rotation ticks, each row followed by its count of ticks:
The counts run from 0 to 257.
-12; -10; 25; -27; -7; -21; -1; 5; 55; -79; 36; 13; 26; 9; -11; 28; 3; -23; -4; -8; -21; 20; -12; -4; 5; -33; -12; 70; 11; 38; 3; -13; -7; -7; 7; 25; 24; 0; -9; -17; -44; 2	79
-44; -17; 3; -22; -17; 13; 39; 35; 0; -47; 20; -2; 11; -4; -18; 2; -27; -37; 6; 1; -21; -3; -5; -38; -1; 15; -37; 32; 20; 8; 17; 9; 6; -4; -13; -7; 60; 0; -35; -58; -25; -27	100
-2; -22; 31; -9; 10; -15; 1; -2; 49; -59; 39; 0; 29; -3; -2; -11; -19; -10; -32; -5; -9; 32; -33; -20; -12; -22; -10; 35; 21; 53; 36; -11; 2; -18; -4; -3; 22; -26; -3; -50; -38; -7	86
16; 3; 47; -25; -8; -18; 22; 22; -9; -39; 1; 24; -2; 19; -1; 51; -51; -13; 26; 23; -5; 24; -15; -36; -3; -42; -18; 40; -11; -1; 16; 7; -13; -7; 10; 3; 27; -36; -20; -51; -4; -29	114
13; 9; 10; -41; 32; 17; 16; 35; -25; -33; -3; 3; 37; 13; -18; 55; -11; -20; -31; 21; -36; -5; 13; -1; -16; 0; 1; 32; 1; 24; 31; -2; -44; 9; 11; 18; -16; -20; -38; -49; -37; -29	189
11; -5; 18; -14; 7; -21; 22; 3; 21; -60; 53; -10; 26; -8; -12; 24; -16; -9; -16; 9; 0; 39; -43; -5; 2; -30; -6; 28; -4; 39; 36; -29; -6; -29; -3; -24; 19; -21; 15; -53; -29; -16	88
-33; 26; 20; -38; 25; 19; 38; 44; 6; -47; 23; -19; 31; 37; -14; 44; 1; -14; 6; 34; 8; 34; 3; -2; -21; 8; -4; 45; 3; 18; 24; 11; -1; -11; 2; -2; 36; 7; -50; -29; -21; -21	39
5; -9; 40; -19; 29; -19; 7; 12; -3; -52; 37; 27; 24; 15; 0; -6; -16; -31; -13; -9; -25; -1; -4; -13; -25; -44; -34; 49; 11; 23; -2; -19; -7; -4; 10; -13; 25; -34; -31; -41; -49; -23	252
-29; -9; 25; -10; 8; 1; 14; -16; 30; -60; 31; 23; 18; 13; -40; 64; -1; -22; -25; 36; -30; 36; -16; 22; -5; -13; 5; 41; 5; 11; -8; -17; -30; 2; -24; 31; 14; -4; -27; -13; -12; 7	13
-9; -8; 26; -5; -23; 1; 11; 14; 3; -43; 27; 3; 5; -7; -1; -21; -40; -20; -38; 3; -11; 14; -30; -31; 7; 6; -28; 30; -3; 19; 41; -14; -25; -13; -21; -15; 33; -19; -15; -78; -33; -41	92
-2; -8; 21; -26; 13; 0; 8; 49; -9; -44; 4; -13; 1; 25; -22; 19; 8; 12; 6; 45; -21; -2; -37; -21; -15; 27; -3; 37; -5; 22; 58; 10; -35; -8; 4; 16; 13; 8; -35; -25; -51; -41	198
-15; -30; 32; -29; 1; -18; 27; 3; 37; -60; -13; 22; -3; -6; -32; -12; -14; 4; -21; 27; 9; 17; -28; 2; -26; -7; -31; 24; 0; 22; 35; -27; -19; 26; -14; 16; 20; 19; -37; -29; -44; -47	69
0; -24; 20; -15; -3; -11; 20; 24; -21; -53; -10; 31; 40; -19; -28; 29; -25; -11; 2; 29; -66; -17; -8; -20; -8; 7; -26; 11; 12; 36; 37; 0; -11; 13; 25; 3; 24; -18; -20; -60; -10; 0	124
3; 2; 29; -30; 12; -6; 14; 42; -14; -75; 9; -10; 15; 9; -36; 16; -39; -43; -21; -2; -13; -4; -6; -33; 19; -24; -34; 12; 1; 16; 17; -28; -6; -2; 1; 4; 14; -38; -18; -44; -12; -49	248
-34; -3; 51; -29; 8; -12; 19; 41; 38; -61; 8; 3; 26; 17; -22; -10; -27; -22; -2; 3; 29; 38; 0; -18; -15; -32; -13; 21; 2; 33; 21; -17; 12; 3; -10; 2; 24; -22; -38; -35; -14; -26	243
-21; -6; 0; -7; -37; 0; 23; 29; -20; -22; 36; 11; -4; -2; -41; 39; -36; -28; -15; 36; -31; 19; -39; 1; -3; 25; 14; 23; -12; 6; 34; 1; -23; -18; -33; 16; 1; -28; -13; -61; -11; -26	157
7; -13; 11; -38; 11; -16; 27; 17; 34; -45; -1; 3; 36; 5; -18; 17; 3; 7; 9; 43; -12; 23; -44; 7; -46; -13; -13; 37; 8; 48; 42; -4; -13; 24; 24; -14; 26; 24; -22; -39; -35; -15	63
-4; -27; 50; -4; -13; -14; -11; 28; -5; -39; -3; 38; 6; 7; -23; 4; -49; -28; 5; 19; -59; 5; -22; -33; -4; -25; -23; 23; -4; 8; 16; -7; -1; 9; 15; 13; 51; -41; -23; -48; -3; -12	117
6; -33; 11; -39; -13; 13; 19; 15; 46; -26; 21; -3; -3; -4; -12; -1; -15; -19; -26; 16; 5; 14; -20; 18; -25; -42; -21; 42; 26; 31; 7; -7; -41; 12; -20; 5; 35; -12; -8; -54; -50; -38	227
-9; -20; 22; -1; -14; 12; 12; 30; 17; -28; -10; 8; -23; -10; -41; 20; -25; 22; 10; 55; -28; 13; -41; -4; -29; 31; -11; 15; 16; 28; 56; 15; -14; 0; -28; 33; 30; -10; -33; -30; -17; -25	1
-20; -14; 29; -14; -19; 14; 14; -10; 37; -44; 10; 38; -2; 2; -39; 31; -27; -19; -41; 20; -41; 13; -1; 3; -23; 9; -8; 26; -1; 1; 31; 1; -6; 8; -30; 72; 26; -4; -40; -24; -16; -15	10
14; -2; 51; -20; -24; -15; 10; 27; -12; -40; -5; 32; -2; 15; -1; 36; -54; -19; 18; 21; -27; 7; -11; -41; -2; -34; -22; 31; -13; -1; 22; 15; -12; -2; 14; 16; 33; -36; -22; -53; -5; -26	115
-11; 9; 2; -16; -17; -13; 4; -10; 22; -54; 5; 3; 25; 34; -16; 30; -15; -42; -44; 14; -44; 21; -58; -23; 0; 18; -3; 55; -4; 25; 41; -5; -3; 7; 0; 35; 11; 4; -24; -26; -22; -30	215
-9; -17; 40; -23; 13; 20; -14; 41; 17; -30; 14; 23; 31; 23; -47; -8; -25; -26; -34; 24; -46; 9; 15; 2; -28; -13; 0; 23; -1; 29; 21; -12; -17; 20; 11; 39; 14; -41; -43; -39; -16; -14	184
-4; 1; 22; -31; 18; 1; 10; 45; -12; -39; 9; -15; 4; 28; -7; 34; 6; 17; 6; 47; -14; 4; -31; -2; -11; 15; -1; 44; 0; 25; 44; 10; -44; -15; 12; 11; -1; 4; -26; -30; -63; -39	197
-33; -17; 31; -7; -9; 7; 7; -19; 37; -44; 24; 44; 5; 13; -37; 28; -15; -20; -40; 22; -44; 24; -5; 17; -22; -4; -3; 32; 1; 10; 14; -8; -9; 9; -24; 65; 26; -3; -36; -17; -19; -6	11
-3; -37; 10; -33; -17; 6; 15; 22; 43; -26; 15; -3; -6; -12; -27; -6; -26; -32; -33; 6; -3; 16; -34; 20; -18; -37; -8; 29; 22; 31; 6; -10; -29; 13; -29; 16; 31; -12; -7; -52; -48; -42	226
10; -1; 26; -27; -2; -8; 17; 26; 3; -32; -4; 44; 29; -12; -7; 47; -39; -15; 28; 26; -31; 19; 9; 4; -17; -31; -13; 47; 7; 39; 2; -16; -20; 14; 15; -10; 26; -34; -26; -63; -19; 10	121
-42; -10; 40; -32; 12; -7; 35; 12; 38; -50; 15; 0; 27; 10; 6; 28; 0; -7; -14; 12; 11; 39; -7; -10; -11; -30; -12; 36; 5; 15; 22; -3; -15; 8; -6; -19; 62; 22; -29; -39; -36; -3	236
-59; -23; 10; -26; 7; -9; 46; 16; 4; -39; 37; 13; 17; -5; -13; 6; -25; -28; 10; 5; -12; 29; -12; 11; -13; -25; -34; 45; 35; 29; -6; -1; 29; -10; 12; 13; 52; -10; -14; -34; -33; -18	103
8; -22; 32; -18; -9; 23; 11; 36; 18; -34; 39; -19; 19; 19; -25; 10; -7; -5; -48; 31; -31; 0; -17; -15; -7; 3; 8; 1; 0; 19; 52; 19; -41; -11; -13; 17; 13; -30; -9; -56; -18; -32	25
6; -6; 2; -45; -8; -16; 40; 28; 7; -43; -10; 1; 20; -2; -26; 32; -17; -4; -13; 38; -25; 12; -49; 13; -15; -9; -16; 19; -16; 38; 57; -6; -7; 18; 32; 15; 12; 34; 3; -37; -32; -42	65
-5; -6; 14; -31; -2; -24; -1; 6; 45; -88; 37; -4; 25; 9; -15; 44; 4; -23; -1; -1; -19; 19; -22; -7; 25; -25; -12; 59; 10; 38; 6; -18; -12; -10; 12; 15; 24; 3; 1; -23; -31; 0	80
-59; -30; 9; -21; -1; -3; 48; 26; 8; -37; 33; 12; 20; -9; -19; -5; -25; -37; 12; -5; -16; 18; -8; -5; -17; -14; -30; 35; 25; 20; 6; 2; 35; -3; -5; 12; 58; -6; -24; -40; -34; -23	102
-6; 0; 21; -37; -20; -20; 17; 7; 16; -80; 9; 12; -5; 9; -27; 38; -4; -17; -15; 22; -14; 5; -17; 4; 21; -20; -25; 44; -19; 5; 18; -25; -32; 8; 16; 37; 19; 29; -2; -22; -36; -42	73
-20; -8; 20; -30; 11; -8; 59; 13; -10; -54; -1; -6; 16; 11; -12; 36; -40; -10; 15; 12; 1; 16; -17; -46; 0; -14; -36; 25; 21; 5; 30; 35; 16; -6; 3; 15; 32; -21; -24; -42; -4; -44	107
-17; -7; 17; -34; 44; -21; 15; 38; -20; -25; 22; 3; 13; 12; -14; 37; 9; -1; 0; 30; -13; 25; -32; 28; -29; -13; 14; 46; 1; 35; 26; -10; -29; -12; 5; 13; -6; -1; -24; -26; -72; -26	195
-13; -18; -4; -31; -22; 21; 48; 25; 8; -25; 69; 7; 8; 2; -39; 51; -8; -21; 10; 42; -29; 4; -7; 27; -26; -14; 1; 30; 1; 3; 8; 18; -23; -8; -12; 11; 29; -13; -6; -46; -18; -15	163
-34; -32; 30; -26; 27; 9; 46; 1; 16; -22; 42; 11; 16; 11; -13; 54; -6; 2; -9; 32; -21; 40; -9; 17; -35; -36; 0; 28; 8; 3; 15; 33; 0; -7; -1; 34; 41; -11; -18; -29; -24; -5	170
-22; -18; 7; -15; -7; -23; 6; 6; 37; -36; 4; 2; 14; 10; -31; 17; -14; -45; -19; 15; -7; 43; -71; 2; -19; -8; 18; 44; 12; 37; 9; -24; -9; 10; -35; 8; 2; -12; -33; -30; -31; -27	218
-33; -33; 41; -8; -6; -28; 30; 29; -30; -52; 6; 40; -5; -25; -35; 19; -21; 7; 4; 22; -35; -7; -26; -4; -3; 11; -13; 9; -9; 10; 44; -6; -9; -16; 0; 42; 3; -1; -11; -37; -41; -31	133
-47; -11; 48; -24; 11; -7; 13; 44; 28; -63; -10; -8; 22; 12; -30; -11; -34; -23; -14; 2; 21; 38; -11; -30; 7; -20; -16; 16; 16; 33; 17; -25; 7; 7; -16; 6; 33; -19; -37; -37; -13; -32	242
4; 33; -6; -30; -3; -5; 17; -15; 28; -54; 8; 7; 21; 28; -5; 60; -16; -34; -22; 14; -13; 30; -31; -14; -19; 3; -6; 68; -8; 23; 39; -5; -8; 6; -6; 21; 8; 12; -36; -28; -28; -21	213
8; -3; 5; -29; -3; -13; 3; 27; 25; -78; 4; -23; 17; -9; -20; 57; -13; -27; -9; -12; -22; 24; -26; -29; 43; -6; -4; 35; 16; 38; 32; -17; -7; -12; -9; 14; 14; -9; 0; -41; -20; -16	82
